In the rows, zero is written as 128.
Named turns come first, each shown by rows before and after it. Which turns, in which order, take the first row of each pair that follows to the second? Write the first one first, as in the answered first pair.
gop (before -> after):
[126 102 147 137 149 112 128  88 151  93 156 202 116 192 156 156 148  65
 145 132 123  92 162 148 158 150 103  41]  ->  [117  83 138 151 118 103  98 164 156  43 149 119 136 122  92 167 177 137
 139 158 135 140 115 168 138 122  36  90]
[ 58 186 106 106 147  91 127 112  93 147 156  97 139  93 104  88  90 158
  86 106  87 149 135  62  98  85 137 168]  ->  [ 69 175 137  91 157  92 136  80  83 159 177 149 133 149 129 105  88 112
  89  96  80 115 157  65 109 114 153 128]
[152 131 139 106 146 116 122 105 128 141 153 174 132 180 166 148 100  72
 109 134 127 105 164 154 122 169 150  77]  ->  [145  99 159 110 122  98  83 163 119  85 168 119 142 147 110 172 142 121
 104 148 142 140 121 175 116 158  75  96]
vova (before -> after):
[120 139 113 155 146  91  97 145 151 139 137 117 138  95 126 101 117 144
 130 151 139 126 114 117 118 119 139 141]  ->  [115 142 113 150 130 118 123 155 137 122 123  96 121  93 111 106 120 133
 116 123 144 156 106 135 126 129 132 160]
[139  84 150  71 119 202  81 103 143 159 121 130 107 139 163 103 160 109
 157 127 103 128 130 142 147 123 121 145]  ->  [142  87 143  76 133 189  59 102 151 168 134 131 117 138 159 103 158 123
 169 147  97 115 127 132 136 109 129 141]
[151 127 115 117 126 108 112 110 148 181 132 111 115  84  95 133 106 162
 101 139 105 115  92 141 129 126 167 136]  ->  [153 130 123 118 111 128 135 104 136 173 126 102 100  86  83 135 112 154
  91 112 121 131  75 150 135 138 164 146]
zon (before -> after):
[ 88 108 116  72 110 139 104 151  81  95 147 165 111 131 114 133 139  96
 129  81 122 216 116 130 138 152 139 152]  ->  [ 76 141  82  84 122 140 117 151  97 112 120 157 126  99 128 105 116 112
 130  82 119 213 117 119 130 125 175 179]
[ 71 112  97  93  88  84 126 175 161 127 142  62 132  76 120 140 118 153
  83 118 113 159  97 114 127 114  73 155]  ->  [ 65 119  91 103 101  68 112 158 179 150 143  73 147  70 132 136 112 161
  97 144 105 145 103 102 115 100  92 143]
[121 109 140 117 124 112 103 136 124 110 153 131 130 146 121 154 155 139
 130 143 126 122 117 137 117 140  95 112]  ->  [124 120 131 118 108 139 134 141 121 105 129 109 118 134 104 144 147 138
 122 116 128 151 111 143 128 134  98 140]
[128 145 132 115 125 113 145 111 127 154 169 158 100 180 155 132 111  94
 122 127 146  96 159 145 164 137 105 118]  ->  [126 142 131 108 119 135 168 121 115 145 153 141  89 178 151 127 111  99
 108 108 150 125 148 152 169 144 101 133]
labu (before -> after):
[110 113 100 129  89 139 157 156 128 104 125 107 121 120  95 144 130 117
  98 107 114 190  77 136 124 112 113 140]  ->  [111 110 105 138 113  96 100 159 144 112 158 114 152 109 109 152 139 148
 116 161 114 157  84 119 102  94 103 113]
[139 100 176 100 113 114 115 120 105  98 181 190 128 188 140 163 159  88
 113 124 144 109 133 161 147 158  95  99]  ->  [132 101 159 101  94 154 163 139  91  76 144 142 111 157 112 150 147 101
  98  87 151 150 109 178 155 155  84 145]
[125 102 106 103 131 109 130 157 148 136 138 125 170  92 117 136 152 159
 147 207 134 115 132 116 109 104 121 157]  ->  [135 102 130  87 137 114 140 117 140 155 150 173 155 148 141 143 145 115
 143 197 136  82 159 110 127 131 142 123]
Pairs:
Each pair is two turns apart.
[133 113 144 113 119 153 153 124 114 109 117 127 111 145 109 136 135 110
 113  88 130 141 118 142 148 145 115 137]  ->  [123 121 122 139 127 120 103 157 134 113 124 102 148 103  97 139 148 162
 129 143 123 136 111 132 120 117  96 141] => gop then labu
[123 186  87 131 128 116 116 142 155 164 125 127 159  83 154 133 102 128
 144 180 101 114 143 104 101  80 144 148]  ->  [138 168 118  97 112 165 178 104 119 155 120 159 116 140 159 142  90  56
 129 109 112 133 147 135 130 136 149 141] => gop then labu
[116 144 167 124 130 151 136  82 105 129 146 162 139 198 145 109 126  95
 135 117 135 100 142 119 125 163 129  77]  ->  [ 97 184 102 154 123 171 170 109 125 148  88 111 150 125 135  71  95 130
 123 111 129 126 129 111 120 132 165 138] => labu then zon
[118 173  95 144 147 123 163 158 137 152  67 115 137  87 142  95  93 148
 153  89 128 157 140 134 127 118 166 159]  ->  [118 158 107 130 135 148 181 161 118 134  77 120 113 109 126 104  98 127
 147  61 131 173 131 156 145 138 152 170] => gop then labu
[172  89 147 159  99 127  83 156 138  89 110  70 111 119 108 159 121 134
 146 154 117 177 118 136 110 107  64 123]  ->  [165 103 137 158 124  93  57 127 161 123 131 101 135 140 139 154 116 137
 167 191 106 131 142 112  99 101  92  90] => zon then labu
[138 106 134 162 131 131 102 159  93 109 183  77 101 117  71 139 168 183
 144 146 114 136 105 134  83 128 105 121]  ->  [133 130 103 183 130 138 116 168 108 122 154  64 103  85  78 113 144 198
 143 146 110 136 102 126  75 111 139 138] => zon then zon
[126 115 155 125 114 130 141  90 110 148 133 161 132 159 193 139  97 103
  63 117 134 115 148 131 144 144 197 101]  ->  [126  96 157 129  82 150 155 141  94  99 104 106 122 117 137 145 114 129
  41  91 146 177 110 161 149 141 143 146] => gop then zon
[129 120 164 147 156  90  71 118 120 113 168 159 121 130 119 126 137 167
 144 167 146  94 137 126 124 140  87  58]  ->  [123 129 149 130 117 158 166 134  90  88 105 129  74 114  90 101 122 131
 102  75 154 166 107 158 156 153  95 127] => labu then labu
[142  60 149 154 147  90  56 166 145 120 149 116 148 117  69 145 105 152
 218 134 159 104 109 187 101 162  57 106]  ->  [138 112 112 159 179  84  73 113 179 180 140 167 157 131 123 108  56 131
 229 139 142  62 143 155 100 147 137  92] => gop then labu
[120  84 168 117 135 103  90 147 117 103 159 121 142 132 109 150 152 137
 143 155 143 132 132 111 125 136  71 105]  ->  [114 108 125 135 139  99  85 154 140 121 135 106 163  93 123 130 138 172
 146 170 129 124 130  97 111 105  97 128] => gop then zon
[139  59 145  86 126 122  73 145 121  67 123 135 125  86  92 157 133 169
 129 102  94 171 112 140 131 155 117 141]  ->  [141 109 113  98 144 137 126  89 137 128  94 186 121  99 149 119  73 135
 134  78  79 130 151 102 139 153 210 139] => gop then gop
